(in the rows, 128 means zero)
Rotation paths and how fast each direction turns (degrees per step):
Each turn is a multiple of 5 degrees from 10 to 175, or 0.
Each row of a path follows its step; steps can be skipped.

step 1: [125 131 142 121 142 121 130 124 127 129 135 128 128 126 125 127 124 120
 135 126 127 123 131 134 132 132 129 141 125 131 126 121 126 124 128 131
 137 128 124 128 129 135 125 128 121 124 123 135 132 131 126 128 130 125
 128 128 134 124 125 129 131 129 128 137 134 128]
step 6: [132 131 133 126 131 128 115 127 122 128 130 125 133 131 138 132 132 129
 133 126 126 124 133 132 132 132 134 128 126 125 127 126 128 131 124 138
 133 128 128 130 119 130 135 121 125 124 136 121 115 129 125 131 126 131
 126 134 133 125 129 133 140 120 126 131 134 124]
step 7: [134 132 130 121 128 128 130 126 127 133 124 128 131 128 127 124 130 133
 124 126 128 125 136 129 132 122 129 139 132 130 128 126 118 125 118 136
 123 123 129 134 128 133 125 115 119 127 126 120 124 130 123 124 131 127
 132 138 127 123 124 123 137 124 127 137 131 127]
step 13: [128 123 138 117 130 125 140 133 122 131 122 129 130 131 121 124 127 125
 134 134 117 121 136 127 123 133 127 133 132 133 127 127 127 130 125 127
 131 126 129 130 124 133 127 130 125 122 131 130 122 128 116 122 127 129
 129 125 138 121 130 133 136 125 132 127 131 126]
step 16: [126 131 131 120 131 124 127 133 126 128 122 130 125 116 127 121 126 124
 116 126 127 132 126 139 121 126 130 130 126 127 126 130 127 130 130 136
 131 135 130 128 126 124 129 117 127 116 129 126 124 122 130 131 125 120
 138 125 124 127 130 127 139 126 124 129 125 131]
step 19: [124 134 137 128 128 129 134 123 123 131 126 129 132 130 126 126 119 134
 133 123 132 121 131 128 119 130 128 138 129 127 124 113 123 126 125 138
 124 127 124 129 131 124 129 121 128 124 132 128 128 130 127 123 126 139
 132 135 124 130 133 131 134 125 138 133 131 121]
step 20: [123 133 139 129 125 131 133 122 130 124 120 129 129 121 134 122 122 129
 132 128 130 121 136 126 118 127 120 135 127 128 123 125 123 130 130 128
 133 138 121 123 127 128 125 129 123 133 121 121 125 128 126 121 137 133
 129 132 126 122 120 127 126 129 126 135 130 127]
Speeds:
[128 127 128 128 127 127 129 126 127 129 127 127 126 126 127 128 131 126
 130 128 127 128 128 127 128 127 129 128 127 129 129 128 125 129 128 127
 128 129 130 132 130 127 126 127 125 129 128 127 129 128 127 126 127 127
 128 127 127 127 127 130 126 128 130 129 128 129]
170
[129 128 128 126 127 129 129 128 127 128 129 130 130 127 126 130 126 128
 125 127 128 126 128 127 126 128 126 126 126 129 127 128 126 128 128 130
 128 127 129 126 127 128 128 128 128 130 128 127 129 127 129 126 129 129
 125 127 127 126 128 130 126 130 130 127 126 129]
65
[129 129 127 128 126 127 128 128 130 130 126 127 128 129 129 130 129 129
 129 127 129 128 129 126 130 128 128 127 128 128 127 130 127 129 127 129
 127 129 129 126 125 127 128 126 126 129 129 127 127 131 129 130 131 130
 129 128 128 128 128 126 126 127 128 128 129 125]
25
[128 128 127 128 131 125 128 125 128 127 129 128 130 128 126 127 129 126
 129 127 130 129 128 129 129 127 127 127 126 127 128 128 127 127 128 131
 126 128 127 129 129 127 128 128 128 125 131 127 128 127 128 127 128 129
 128 128 128 127 130 127 127 129 128 125 129 127]
145

step 0: [136 134 120 128 120 122 133 129 132 126 121 133 122 128 123 123 131 123
 122 130 126 142 128 132 124 130 133 132 128 128 135 125 132 131 125 128
 128 120 128 130 124 120 138 133 138 134 135 132 139 125 123 120 116 123
 134 123 120 127 132 124 126 127 118 134 121 128]
step 3: [140 127 130 124 123 125 128 122 134 129 138 123 135 125 123 127 138 133
 125 130 123 129 122 125 133 129 122 124 117 135 126 131 137 132 125 131
 130 130 141 123 131 128 125 124 126 123 121 137 132 136 117 128 129 125
 133 123 122 133 120 129 119 137 126 122 123 119]
step 4: [133 127 121 119 131 133 126 130 131 122 126 129 124 129 124 128 131 116
 126 127 126 124 116 130 125 132 125 133 123 129 119 120 129 122 137 126
 132 134 137 123 129 127 131 132 133 124 120 118 125 122 120 131 126 129
 134 127 140 137 126 115 135 134 129 119 133 130]
step 5: [132 120 135 126 124 128 126 131 133 138 129 129 122 122 135 123 134 121
 127 134 129 116 120 129 126 136 125 135 130 124 123 126 131 129 110 123
 137 127 125 122 133 128 131 136 132 128 137 139 125 126 126 129 123 134
 130 129 135 133 130 132 120 128 128 124 121 137]
step 7: [125 130 135 125 128 125 122 137 128 131 124 120 125 125 116 125 134 119
 135 125 121 131 123 124 125 126 134 133 121 129 125 127 130 131 132 125
 128 130 119 123 127 128 117 142 122 134 142 119 130 125 132 130 130 129
 117 129 130 131 118 130 123 130 126 132 124 120]
step 9: [125 135 114 125 128 127 126 130 121 129 119 124 127 135 127 128 128 129
 127 135 123 125 130 134 125 130 130 125 123 131 125 118 145 119 126 127
 131 125 133 131 134 136 138 134 122 131 128 131 129 140 132 135 132 135
 123 126 118 137 125 121 127 131 129 136 125 120]
step 21: [116 125 121 132 130 135 129 132 122 120 126 128 129 128 129 138 126 134
 130 131 132 118 122 135 134 135 130 120 131 139 127 125 137 135 124 126
 123 130 131 125 136 120 129 128 127 126 132 123 129 131 128 128 127 135
 127 135 128 136 127 128 124 130 134 122 112 115]
Speeds:
[128 126 131 126 129 128 127 125 130 127 125 128 127 131 127 126 127 130
 129 130 128 128 126 128 128 126 131 128 129 127 129 127 129 127 128 127
 128 127 127 129 129 128 127 131 126 129 128 128 125 128 128 127 129 126
 127 128 128 129 128 127 127 126 129 128 128 128]
35
[125 129 127 130 128 128 127 130 130 127 127 129 126 130 128 127 127 127
 129 128 126 128 126 131 129 128 125 127 129 128 131 128 127 129 126 129
 130 128 128 127 128 126 131 130 130 127 127 128 126 127 126 129 127 128
 128 129 128 129 129 129 127 129 128 128 127 129]
65

step 0: [127 133 124 127 120 131 128 130 117 138 127 124 128 123 140 128 137 126
 125 131 127 126 128 129 132 122 122 114 128 134 132 134 132 133 128 129
 130 122 128 131 131 130 131 124 130 122 126 132 131 123 134 125 113 145
 125 121 132 119 126 127 130 126 132 131 125 126]
step 4: [129 126 122 133 124 126 120 134 121 124 125 131 129 132 139 131 130 132
 131 130 127 127 124 122 126 125 131 132 130 138 128 123 130 134 131 120
 123 126 128 131 119 138 130 125 126 122 121 129 118 137 124 126 131 133
 131 124 139 114 138 133 128 122 123 132 119 120]
step 9: [128 122 127 128 121 134 121 129 119 123 126 129 126 122 128 118 137 124
 118 126 133 125 132 133 121 122 141 121 132 136 131 129 130 132 126 130
 127 135 133 125 133 135 128 129 130 124 125 131 126 129 130 128 132 136
 114 125 140 121 122 127 129 126 118 126 120 124]
step 11: [131 131 132 128 123 125 130 126 121 145 136 131 138 130 131 135 129 126
 129 136 120 131 122 125 127 131 130 127 136 139 133 128 138 122 132 127
 137 128 122 127 127 129 120 128 123 128 119 138 121 131 126 129 124 131
 127 133 124 118 128 118 132 125 129 136 127 132]
step 16: [128 130 121 126 121 127 134 130 131 135 116 124 133 127 132 132 136 122
 121 123 123 127 140 127 126 132 123 129 137 131 136 127 135 130 122 130
 130 124 137 131 127 136 132 126 125 130 120 134 126 127 127 128 118 145
 132 131 124 116 130 126 130 126 125 130 125 119]
step 18: [135 122 130 132 131 124 121 123 118 124 134 123 136 114 138 128 135 124
 132 133 119 132 118 124 129 120 135 125 140 127 133 129 128 132 120 129
 123 128 126 124 131 127 133 128 135 113 126 131 124 125 130 128 129 130
 122 125 131 128 132 120 123 127 121 128 127 133]
step 22: [128 124 136 129 127 130 130 134 123 132 133 123 124 134 134 123 136 131
 125 135 131 137 125 116 140 127 134 131 126 127 138 132 126 133 127 142
 125 130 131 132 126 131 119 127 121 127 114 133 119 127 130 123 130 128
 125 119 128 122 128 124 126 118 127 131 121 134]
Speeds:
[128 129 128 127 131 125 128 129 127 130 132 126 127 128 126 127 128 128
 128 128 127 129 128 129 126 126 128 128 131 127 128 129 127 127 128 130
 128 128 126 126 128 128 129 129 125 130 129 129 128 129 126 128 129 126
 128 129 126 128 128 125 128 129 127 128 126 126]
85
[127 130 128 128 127 130 126 128 128 129 128 126 126 127 127 131 129 128
 125 127 127 127 129 129 126 126 129 128 127 127 127 130 128 127 126 130
 128 128 132 127 130 130 127 129 128 127 128 125 130 126 128 127 126 130
 127 127 126 129 131 128 128 129 129 128 128 129]
45
[129 131 126 129 131 127 131 127 129 127 128 126 129 127 131 127 128 127
 129 129 127 128 129 127 128 127 129 128 127 130 126 130 126 129 127 127
 130 125 127 128 131 129 129 126 129 125 128 128 129 127 129 128 127 127
 127 127 127 128 127 127 128 128 129 127 130 127]
140
